0: Array([3., 4., 5., 5., 7., 3., 3., 4., 6., 3., 4., 5., 7., 2., 4., 4.])
1: Array([9., 4., 4., 5., 7., 4., 6., 3., 4., 8., 3., 4., 3., 4., 6., 2.])
2: Array([8., 8., 4., 4., 3., 5., 7., 9., 3., 6., 2., 4., 3., 5., 3., 4.])
3: Array([7., 5., 5., 6., 4., 5., 2., 5., 4., 5., 6., 4., 3., 6., 4., 6.])
4: Array([3., 3., 5., 6., 6., 5., 0., 4., 3., 5., 6., 5., 3., 2., 4., 5.])
5: Array([9., 5., 4., 5., 3., 3., 4., 5., 1., 2., 5., 4., 0., 5., 4., 4.])
6: Array([4., 8., 2., 5., 5., 4., 3., 8., 5., 8., 4., 5., 7., 6., 4., 3.])
7: Array([9., 5., 6., 6., 2., 2., 3., 4., 2., 2., 4., 3., 0., 4., 5., 3.])
8: Array([3., 4., 3., 5., 5., 4., 2., 5., 2., 6., 3., 3., 5., 4., 4., 5.])
9: Array([1., 4., 5., 7., 7., 6., 1., 4., 8., 5., 6., 4., 8., 3., 5., 6.])
10: Array([4., 7., 6., 5., 5., 4., 5., 5., 5., 5., 4., 5., 2., 2., 7., 4.])
11: Array([3., 6., 8., 4., 7., 6., 6., 5., 7., 4., 5., 6., 4., 4., 5., 4.])
12: Array([8., 8., 3., 4., 3., 4., 8., 9., 3., 6., 2., 5., 3., 4., 4., 4.])
13: Array([5., 5., 2., 6., 5., 3., 3., 3., 5., 1., 7., 6., 5., 6., 2., 5.])
14: Array([0., 6., 3., 6., 2., 6., 6., 6., 1., 5., 2., 5., 8., 7., 6., 5.])
15: Array([6., 3., 6., 4., 6., 3., 6., 2., 4., 6., 3., 5., 6., 1., 5., 5.])
16: Array([8., 6., 4., 5., 1., 4., 6., 5., 2., 5., 5., 5., 5., 6., 5., 6.])
17: Array([5., 7., 5., 4., 5., 3., 7., 6., 5., 5., 3., 5., 6., 4., 4., 5.])

Array([3., 3., 6., 5., 6., 7., 4., 6., 2., 6., 3., 4., 4., 5., 5., 5.]) -> 8 4 3 10 11
Array([4., 5., 3., 4., 7., 7., 7., 7., 2., 6., 2., 2., 4., 6., 8., 3.]) -> 8 1 17 10 2
Array([5., 0., 2., 9., 6., 4., 5., 2., 6., 8., 5., 5., 6., 5., 8., 3.]) -> 1 15 8 0 9
Array([4., 4., 5., 4., 2., 2., 1., 5., 6., 3., 7., 4., 0., 8., 4., 5.]) -> 3 13 5 7 4
Array([8., 4., 3., 4., 3., 3., 4., 4., 9., 6., 4., 2., 5., 8., 5., 3.]) -> 3 1 17 16 6
Array([2., 2., 5., 2., 6., 5., 3., 3., 5., 3., 3., 3., 4., 6., 5., 6.]) -> 8 0 4 11 3
Array([1., 2., 5., 3., 5., 8., 5., 6., 3., 5., 3., 2., 3., 6., 9., 7.]) -> 8 14 10 11 3
Array([5., 6., 6., 7., 8., 5., 4., 6., 6., 6., 2., 5., 7., 5., 4., 5.]) -> 17 0 11 6 8
Array([0., 7., 3., 6., 5., 3., 7., 6., 2., 5., 4., 5., 4., 3., 3., 3.]) -> 17 8 10 14 6
Array([5., 4., 5., 4., 4., 3., 3., 4., 5., 3., 5., 3., 5., 5., 5., 7.]) -> 3 8 0 13 17
Array([6., 5., 2., 7., 4., 6., 3., 4., 5., 5., 7., 4., 4., 4., 4., 5.]) -> 3 13 4 8 16
Array([2., 3., 5., 2., 5., 8., 5., 5., 3., 4., 5., 3., 5., 6., 8., 6.]) -> 8 11 14 10 3
